One turning vector, and how many ticks it has turned
The counts run from 0 to 39.
[181 145 153  99 127  92 139 145 125  78 106 132 116 147]  25
[150 168 173  90 131 107 147 135 129  92 105 129 129 139]  33
[132 116 152 115  85 126 124 152 134  75 148 108 141  86]  1
[173 114 147 112 105  99 122 165 129  65 130 112 117 133]  14
[153 190 166 105 124 107 152 120 130  99 117 137 144 139]  31
[161 112 130 125 105 110 105 160 126  58 146 128 118 103]  5
[133 132 161 126  93 136 120 149 132  71 160 111 154  84]  0
[153 182 147 106 164 112 121 115 131  82 112 157 118 124]  38
[186 131 130 127 107  93 120 156 117  69 144 132 118 134]  16
[180 162 140 116 139  94 135 125 123  78 120 141 113 144]  27
[171 118 154 113  91 108 132 160 127  67 130 111 128 128]  13
[180 141 133 129 106  89 123 146 122  71 146 138 121 134]  17
[147 111 149 118 102 124 118 165 132  62 145 111 118  87]  3
[166 132 157 131  78 104 131 153 130  76 163 128 151 112]  10
[179 123 135 120 108  90 124 162 123  64 128 129 113 128]  15
[140 105 154 113  95 123 114 164 136  65 137 113 133  86]  2
[162 130 157 120  87 108 133 159 125  77 147 113 144 117]  11
[178 159 160 125 102  88 140 140 127  85 141 135 147 144]  20
[161 132 135 138 103 104 115 144 119  62 165 139 132 106]  7
[157 167 144  99 166 110 125 121 127  82  97 145 103 124]  37
[160 133 141 140  93 106 125 148 123  69 173 140 141 107]  8
[186 149 142 105 129  89 130 134 123  72 110 136 111 147]  26
[176 143 154  90 115  94 144 149 125  79 102 115 115 138]  24
[171 192 156 119 130  96 142 117 127  92 127 152 141 135]  30
[152 111 136 126 107 114 110 158 136  54 142 121 119  93]  4
[174 186 154 119 129  91 138 123 120  87 126 152 126 140]  29
[165 128 124 134 103 108 106 151 126  58 157 138 119 103]  6
[171 153 174 115  97  91 147 147 129  89 135 128 141 140]  21
[151 162 161  88 146 116 141 135 130  83  94 134 116 125]  35
[178 156 148 127 109  92 138 139 124  86 146 142 148 141]  19
[169 149 167 105 100  98 149 151 126  85 118 123 135 144]  22
[162 124 160 116  84 106 132 162 123  78 139 107 138 121]  12
[153 164 148  86 156 110 129 124 126  84  91 141 105 124]  36
[180 171 136 118 143  89 140 126 117  80 127 151 120 139]  28
[180 156 139 133 113  86 126 136 118  77 146 144 133 138]  18
[172 148 169  99 115  96 149 153 129  76 115 116 131 141]  23
[151 187 148 110 160 110 122 109 126  89 114 155 122 118]  39
[159 171 171  84 144 107 144 136 126  89  90 126 126 138]  34
[157 178 181  95 123 107 152 127 120  96 112 141 134 136]  32
[158 136 148 143  89 104 121 150 124  75 170 130 148 110]  9
